[[-3.31  5.58  0.56  0.47 -0.91  0.60]
 [-1.59  1.96 -2.75  3.30 -0.05  1.33]
 [-2.75  4.46 -1.57  0.44 -0.71  1.07]]
|
[[-1.59  1.96 -2.75  3.30 -0.05  1.33]
 [-2.75  4.46 -1.57  0.44 -0.71  1.07]
 [-3.31  5.58  0.56  0.47 -0.91  0.60]]

[[ 0.37  3.76  5.39  3.27  6.12  2.53]
 [-1.95 -3.53 -5.57 -5.18 -5.02 -1.73]
 [ 3.91  3.40  2.16  0.99  3.83 -2.43]
 [-5.14 -5.78 -2.20 -6.80 -1.60  2.42]
 [ 2.47  3.02  3.64  3.78  3.30 -3.45]
 [ 3.18  1.76 -2.28  1.15 -1.84 -3.85]
 [-4.91 -5.22 -1.18 -4.31 -1.58 -6.95]
 [-2.73  0.17 -2.06  2.18 -5.33  4.49]
 [ 0.43  1.72  7.11  2.49  6.21  5.93]
 [-1.70 -2.92 -3.13 -2.00 -3.35  5.26]]
|
[[ 3.91  3.40  2.16  0.99  3.83 -2.43]
 [ 3.18  1.76 -2.28  1.15 -1.84 -3.85]
 [ 2.47  3.02  3.64  3.78  3.30 -3.45]
 [ 0.43  1.72  7.11  2.49  6.21  5.93]
 [ 0.37  3.76  5.39  3.27  6.12  2.53]
 [-1.70 -2.92 -3.13 -2.00 -3.35  5.26]
 [-1.95 -3.53 -5.57 -5.18 -5.02 -1.73]
 [-2.73  0.17 -2.06  2.18 -5.33  4.49]
 [-4.91 -5.22 -1.18 -4.31 -1.58 -6.95]
 [-5.14 -5.78 -2.20 -6.80 -1.60  2.42]]

[[ 6.04 -0.71  4.37 -2.79  0.64  3.61 -3.35 -2.11  0.99]
 [-0.83  0.23 -3.18  3.40  2.45  3.15 -1.24 -4.85 -2.12]
 [-1.59  1.57 -4.25  3.44  3.15  0.55 -1.37 -3.43 -1.64]
 [ 4.76 -2.60  1.45  0.08  2.39  6.74 -2.19 -6.43  0.44]
 [ 0.99 -2.56  1.81 -2.20 -1.13 -2.07  3.69  0.48  4.19]
 [-2.70  0.72  1.53 -1.61 -3.99 -3.61  1.91  6.45 -0.71]
 [ 2.54 -3.72  0.79 -1.39  1.18 -0.16  2.71 -2.66  5.43]]
|
[[ 6.04 -0.71  4.37 -2.79  0.64  3.61 -3.35 -2.11  0.99]
 [ 4.76 -2.60  1.45  0.08  2.39  6.74 -2.19 -6.43  0.44]
 [ 2.54 -3.72  0.79 -1.39  1.18 -0.16  2.71 -2.66  5.43]
 [ 0.99 -2.56  1.81 -2.20 -1.13 -2.07  3.69  0.48  4.19]
 [-0.83  0.23 -3.18  3.40  2.45  3.15 -1.24 -4.85 -2.12]
 [-1.59  1.57 -4.25  3.44  3.15  0.55 -1.37 -3.43 -1.64]
 [-2.70  0.72  1.53 -1.61 -3.99 -3.61  1.91  6.45 -0.71]]

[[ 3.41 -2.13  3.87  1.40 -0.31  5.32  1.17  3.76  2.24  0.15]
 [-1.37 -0.68 -1.26  4.12  2.34  5.67 -2.38  4.49 -3.24  1.68]
 [ 1.48  0.38  2.92  1.60 -2.43  7.37 -0.57  6.61  0.56  3.87]
 [-0.44 -4.12  0.47  3.82  0.90  3.22 -2.29  1.93  1.10 -2.41]
 [-0.12 -0.36  1.12  1.99 -1.42  4.45 -1.38  4.05  0.54  1.88]
 [-2.04  2.21 -1.91  2.77  1.22  4.86 -1.97  4.66 -3.92  4.17]
 [ 5.44  1.83  5.48 -2.77 -2.52  2.51  4.74  2.27  4.19  2.60]
 [-2.62  4.57 -2.73  0.18  0.07 -0.07 -0.63  1.26 -2.52  4.29]
 [-5.37  0.34 -4.91  4.41  2.14  1.57 -4.67  1.84 -4.14  1.17]]
|
[[ 5.44  1.83  5.48 -2.77 -2.52  2.51  4.74  2.27  4.19  2.60]
 [ 3.41 -2.13  3.87  1.40 -0.31  5.32  1.17  3.76  2.24  0.15]
 [ 1.48  0.38  2.92  1.60 -2.43  7.37 -0.57  6.61  0.56  3.87]
 [-0.12 -0.36  1.12  1.99 -1.42  4.45 -1.38  4.05  0.54  1.88]
 [-0.44 -4.12  0.47  3.82  0.90  3.22 -2.29  1.93  1.10 -2.41]
 [-1.37 -0.68 -1.26  4.12  2.34  5.67 -2.38  4.49 -3.24  1.68]
 [-2.04  2.21 -1.91  2.77  1.22  4.86 -1.97  4.66 -3.92  4.17]
 [-2.62  4.57 -2.73  0.18  0.07 -0.07 -0.63  1.26 -2.52  4.29]
 [-5.37  0.34 -4.91  4.41  2.14  1.57 -4.67  1.84 -4.14  1.17]]

[[ 6.85 -4.83  2.73 -2.30  1.32 -1.76]
 [-5.04  4.91 -1.62  3.58 -2.52  0.49]
 [ 3.62 -2.54  3.05 -2.15  1.52  0.23]]
|
[[ 6.85 -4.83  2.73 -2.30  1.32 -1.76]
 [ 3.62 -2.54  3.05 -2.15  1.52  0.23]
 [-5.04  4.91 -1.62  3.58 -2.52  0.49]]

[[ 4.24  5.44  6.54]
 [-4.00 -3.08  0.15]
 [ 7.17 -2.01  5.43]
 [-6.26 -2.08  7.50]]
|
[[ 7.17 -2.01  5.43]
 [ 4.24  5.44  6.54]
 [-4.00 -3.08  0.15]
 [-6.26 -2.08  7.50]]

[[-2.90  6.35  2.52  3.49]
 [ 6.27  1.09 -4.12  4.12]
 [-5.81  5.37 -6.72 -0.79]
 [ 2.34  4.91 -6.68 -4.71]
 [-1.79 -5.41 -6.49  5.71]]
|
[[ 6.27  1.09 -4.12  4.12]
 [ 2.34  4.91 -6.68 -4.71]
 [-1.79 -5.41 -6.49  5.71]
 [-2.90  6.35  2.52  3.49]
 [-5.81  5.37 -6.72 -0.79]]

[[ 2.18 -6.34  6.21 -2.75  6.19 -3.42  2.88]
 [ 2.20 -0.19  1.23 -1.95 -2.32 -0.92 -3.15]
 [-1.67  4.88 -0.93  3.63  3.58 -3.24  0.06]
 [-0.83 -1.66 -2.66 -0.26 -2.27 -0.81  1.01]]
|
[[ 2.20 -0.19  1.23 -1.95 -2.32 -0.92 -3.15]
 [ 2.18 -6.34  6.21 -2.75  6.19 -3.42  2.88]
 [-0.83 -1.66 -2.66 -0.26 -2.27 -0.81  1.01]
 [-1.67  4.88 -0.93  3.63  3.58 -3.24  0.06]]
